Here is a table of points, one per row:
[-0.5  0.0  0.9 -0.3  0.8 -0.8 -0.7  2.4  0.4 -1.5  1.2 -1.0  0.3  0.1 -0.5 -0.4 -1.3 -0.6  1.1
 -0.7  1.4  1.2  0.2  0.6]
[ 1.4  0.7 -0.5  0.8 -1.7  0.3  0.0 -1.3  0.0 -0.4  1.1 -1.3 -0.1  0.2 -0.7  0.6 -0.8 -0.5 -0.8
 -1.7 -1.5 -0.9 -1.0  2.9]
[ 0.8 -1.7  0.3  1.6 -0.8 -1.1 -0.7 -0.3  0.2 -0.8 -0.4  0.1 -1.3  0.2  1.0  1.2 -1.4 -0.1  1.8
 -0.1  0.1  0.6 -0.3  0.8]
[-1.1  0.1  0.6  1.2  0.2  1.8  0.7 -0.4  0.7  0.0 -0.6  1.4 -0.4 -1.0  0.1 -1.3 -0.5 -0.6 -1.0
 -0.5  1.0 -1.4  0.7 -0.1]
[-0.7 -0.7  0.5  0.9  1.1 -0.1  1.9 -0.3  1.7  0.6  0.2  0.8  1.0 -0.3 -0.7 -1.6 -0.6 -0.3  0.3
  2.0  0.1  1.0  1.3  0.0]
[ 1.4 -0.2  1.4  0.3  0.4 -0.2 -1.0  0.5  1.2  0.2  1.6 -0.6  1.0 -0.7 -0.3  1.5  0.1  0.6  0.8
 -1.9 -1.7 -0.6  1.1  0.0]
[-0.4  1.1  0.4 -0.3  0.2 -1.1  1.2 -0.5  0.7  2.1  0.6  0.1 -0.1  0.0 -0.1  0.6  1.3  0.1 -1.1
  1.5  0.7  1.8  0.6 -0.8]
[-0.9  0.3  0.0 -0.2  0.7  0.2 -0.1  2.0 -1.0 -0.7 -2.0 -0.6  0.5 -0.6 -2.0  1.6 -1.6 -0.8 -1.0
 -1.0 -1.0 -0.5 -1.5 -2.4]
[ 0.7  0.2  0.6  0.0 -1.2 -2.0  0.0  1.1  1.3 -1.1 -1.1  0.8 -0.3 -0.8 -0.1 -0.6  2.5  1.0  0.7
 -0.9 -0.2  0.4 -0.2  0.7]
[ 0.0 -0.3  0.3 -0.5 -1.5 -0.7 -0.3 -1.9 -0.7 -1.3  0.6  0.0 -1.5  1.1  0.3 -2.0  1.9 -1.7  0.1
  0.0 -0.9  0.1  0.1 -0.5]
[ 0.8 -1.2 -0.2  2.4  1.0 -0.5 -2.0 -1.0  0.1 -0.9  0.7  1.2  1.0  0.8  1.2  1.0  0.8 -0.4  0.1
 -0.2  1.5  1.4 -1.4 -1.4]
[ 0.1 -1.0 -0.2 -1.6  0.5 -0.1  0.5  0.5 -1.2  1.2 -1.4 -0.5  2.5  0.0 -1.6  0.7 -1.6 -1.4 -0.9
 -1.3 -1.0 -0.1 -1.2 -0.9]
[ 0.0 -0.1 -0.5 -0.5 -1.6 -0.6 -1.0 -0.4  0.2  0.3  1.0  0.5 -0.4  0.7  0.4  0.5 -0.3  2.0  1.4
 -0.7 -1.1 -0.7 -2.5  0.2]
[ 1.9  0.9 -0.4 -0.1  0.1  0.3 -1.1  0.1  0.3 -2.3 -0.8 -0.6  0.6  0.5  1.8  1.0 -0.4 -0.1  1.5
  0.2  0.1  0.4 -0.1 -0.1]
[ 0.3 -1.9 -2.1 -1.4 -0.7  0.6  0.9  0.9 -0.3  0.4  1.0  0.4 -1.9 -0.1  1.0 -0.6  0.6 -1.2 -0.1
  1.9 -1.4 -0.5 -1.4 -0.4]
[ 1.3  0.0  0.6  0.4  0.0  0.0 -0.9 -0.4 -0.3  0.2 -1.3 -1.8 -1.8 -0.4  0.6  0.7 -0.5  1.5  1.8
  0.5 -0.7  0.2 -0.4  1.3]
[ 1.3  1.0  0.8 -1.7  2.1  0.3 -1.4 -0.6  0.6 -0.1  0.0 -0.8  0.1 -1.0  0.1  0.8  0.1 -0.3  1.6
  0.2  1.4 -0.1 -0.7  1.2]
[ 1.7 -0.4 -0.4  0.8 -0.4  1.7  0.6  1.1 -0.4  0.0 -1.5 -0.1 -0.5  0.7  0.1 -0.9  0.7 -1.2  0.1
  1.5 -0.4  0.5  0.3  1.3]
[-0.1 -0.9 -0.8 -0.9  1.2  0.3 -0.6  0.2 -0.7 -0.3  0.7  0.5  0.4  1.0  0.5 -1.0  0.2  1.2 -1.5
 -0.7  0.6 -0.5  2.5  1.1]
[ 0.4  1.0 -0.4 -0.2 -0.2 -1.1  0.1 -0.8 -0.3  0.2 -0.8  2.7  0.3 -0.6  0.4 -1.2 -0.4  0.2 -1.4
  0.1  0.5 -0.3  1.5  0.2]
[-1.7  0.0  0.7 -1.0  0.2  1.5  1.8 -0.1 -0.3 -1.3 -0.1  0.6  0.1  0.1  1.6 -0.4  0.3  0.6 -1.6
 -0.3  0.3  2.0  1.3 -0.2]
[-1.5 -0.5 -0.2 -0.7 -0.4 -0.1 -1.1  0.3  0.5  1.2  0.4  0.7  0.1 -1.7  1.1 -0.2  0.0 -0.3 -0.3
  0.0  0.3 -1.5  1.2  0.0]
[-0.7 -1.7 -0.2 -0.5  0.1  1.1  0.5 -0.6  0.1  1.8 -0.1  0.1 -0.5 -0.4 -0.9 -1.0  0.6  1.3  0.2
 -1.1  1.0 -0.9  1.0  0.7]
[-0.4  1.0  1.4  0.7 -0.2  0.7  0.9 -0.1  0.2  2.2  0.3  1.1  1.1  2.1  0.7  0.5  0.8  0.2 -0.4
  1.6 -0.2  1.4  0.1  0.2]
[ 0.4 -1.1  0.5  0.4 -0.6 -1.4 -1.7  0.0 -0.2 -1.6  0.0 -1.7 -0.4 -1.0 -2.5 -0.3 -0.4  0.8 -1.8
 -0.2  0.6 -0.3  0.0 -0.3]
[ 0.3  0.6 -1.5  0.2  1.2  0.7 -0.2 -0.4 -0.1  2.0  0.7  1.4 -0.4 -0.6  0.5 -2.5 -1.3  0.2 -0.6
 -1.5  0.6  1.6  0.6 -0.3]
[ 0.5  1.2 -1.6  1.0  0.4 -0.1  1.9  1.1  1.4 -1.2 -0.6 -0.2 -0.8  1.4 -0.4  1.3 -0.1 -0.4  0.7
 -0.7 -0.1  0.2  1.0 -1.1]
[-1.0  0.8 -0.2 -0.8  1.0  0.5  0.0 -1.5 -1.4  1.1  0.8 -0.9  0.7 -0.5  0.6 -0.4 -0.9 -0.2  0.1
  0.5  1.1 -2.3 -0.6 -0.2]
[-0.5  0.3 -0.2 -0.4 -1.5 -1.1 -1.9 -0.1  0.2 -0.8  0.4 -1.1 -1.7 -1.1 -1.4  0.9 -1.9 -1.0 -0.3
  0.4 -0.6  0.0  0.6  0.8]
[-0.8  1.3 -0.1 -0.2 -0.4  1.7 -1.0  0.0  0.4  1.5  1.2  0.7  0.8  1.4 -1.4  2.2  3.4 -0.5 -1.5
  1.6  0.8  1.0 -0.9  1.0]
[-1.4  0.2  0.0  0.8  1.5 -0.7  0.0  0.0  2.4  0.5 -0.9 -0.2  0.3  1.4  1.2 -1.8  0.2  0.6 -1.0
  1.2 -1.6 -1.0 -0.2 -0.4]
[-0.5 -0.4  0.0 -1.1 -1.4 -1.0 -0.3 -2.4 -0.3 -1.3 -0.1  0.6 -0.5  1.4  0.2 -1.3  0.6  0.0  1.3
 -0.1 -0.5 -0.7 -0.7 -0.2]
[ 0.7  0.3 -0.1  0.3 -2.0 -0.5 -1.5  0.3  0.1 -0.7  0.0  0.2  2.4  0.6 -0.6 -0.5 -0.6  1.4  3.1
  1.1  0.9  1.0  0.2 -1.4]
[ 1.7  0.4  0.5 -1.1 -2.5  1.2  2.1 -0.6 -0.3  0.6  1.1 -1.1 -1.4  0.1  0.1 -1.2  1.0 -0.3 -0.2
  0.7  0.1 -0.8 -0.8 -1.4]
[-1.1 -0.2 -1.7 -1.0  0.3  0.8  1.0 -0.2  1.7  0.2 -1.7  0.4 -0.4 -1.2  1.0  0.3  0.4  0.4 -1.1
 -0.5  1.7  1.4  1.1 -0.6]
[-0.6  0.5  2.4 -0.7  0.7 -0.2  1.1  1.7 -1.5  0.9  0.9 -0.8  0.0  0.4  0.5  1.0 -1.0 -0.7 -1.5
 -1.5  0.1 -1.8 -1.3  0.1]
[-2.0 -0.1  0.9  1.1  1.0 -0.9  0.2  0.0 -2.5  1.4  0.2 -2.5  0.5 -0.3  1.1  0.5  0.7 -0.6 -0.2
 -0.3  0.8 -1.9  0.2  0.2]
[ 0.8  0.1 -1.0  1.0 -0.3 -0.4  1.7  1.4 -0.6 -1.1 -0.3  0.6 -0.3 -0.1  0.1  0.5  0.0  1.0  1.1
  1.0  0.2  1.0 -0.2  0.4]
[-0.6  0.2 -0.6  1.0  2.5  0.7  0.1  0.2 -2.1 -1.3 -0.9  1.0  1.2 -1.6 -2.7  2.1 -0.7  0.0  0.7
  0.1 -2.8 -0.2 -0.1 -1.1]
Along one direction, these points spread out more than along any other. Take the direction at right angles to it along which they spread out most. Then take the direction at right angles to both along which they spread out most. Go by this last direction. How far along it is each point below, from 0 to 99? The average is 50, and the first point in the table lies past the average. One standard deviation of the points above along it is 16.
[ 0.0 -0.3  0.3 -0.5 -1.5 -0.7 -0.3 -1.9 -0.7 -1.3  0.6  0.0 -1.5  1.1  0.3 -2.0  1.9 -1.7  0.1
  0.0 -0.9  0.1  0.1 -0.5] 25
[ 0.3  0.6 -1.5  0.2  1.2  0.7 -0.2 -0.4 -0.1  2.0  0.7  1.4 -0.4 -0.6  0.5 -2.5 -1.3  0.2 -0.6
 -1.5  0.6  1.6  0.6 -0.3] 56
[ 0.7  0.2  0.6  0.0 -1.2 -2.0  0.0  1.1  1.3 -1.1 -1.1  0.8 -0.3 -0.8 -0.1 -0.6  2.5  1.0  0.7
 -0.9 -0.2  0.4 -0.2  0.7] 57
[-0.8  1.3 -0.1 -0.2 -0.4  1.7 -1.0  0.0  0.4  1.5  1.2  0.7  0.8  1.4 -1.4  2.2  3.4 -0.5 -1.5
  1.6  0.8  1.0 -0.9  1.0] 50
[-0.9  0.3  0.0 -0.2  0.7  0.2 -0.1  2.0 -1.0 -0.7 -2.0 -0.6  0.5 -0.6 -2.0  1.6 -1.6 -0.8 -1.0
 -1.0 -1.0 -0.5 -1.5 -2.4] 64
[ 0.0 -0.1 -0.5 -0.5 -1.6 -0.6 -1.0 -0.4  0.2  0.3  1.0  0.5 -0.4  0.7  0.4  0.5 -0.3  2.0  1.4
 -0.7 -1.1 -0.7 -2.5  0.2] 33
[-0.5  0.0  0.9 -0.3  0.8 -0.8 -0.7  2.4  0.4 -1.5  1.2 -1.0  0.3  0.1 -0.5 -0.4 -1.3 -0.6  1.1
 -0.7  1.4  1.2  0.2  0.6] 64
[ 1.7 -0.4 -0.4  0.8 -0.4  1.7  0.6  1.1 -0.4  0.0 -1.5 -0.1 -0.5  0.7  0.1 -0.9  0.7 -1.2  0.1
  1.5 -0.4  0.5  0.3  1.3] 54
[-1.7  0.0  0.7 -1.0  0.2  1.5  1.8 -0.1 -0.3 -1.3 -0.1  0.6  0.1  0.1  1.6 -0.4  0.3  0.6 -1.6
 -0.3  0.3  2.0  1.3 -0.2] 61
[ 0.8  0.1 -1.0  1.0 -0.3 -0.4  1.7  1.4 -0.6 -1.1 -0.3  0.6 -0.3 -0.1  0.1  0.5  0.0  1.0  1.1
  1.0  0.2  1.0 -0.2  0.4] 69
[ 0.7  0.3 -0.1  0.3 -2.0 -0.5 -1.5  0.3  0.1 -0.7  0.0  0.2  2.4  0.6 -0.6 -0.5 -0.6  1.4  3.1
  1.1  0.9  1.0  0.2 -1.4] 72
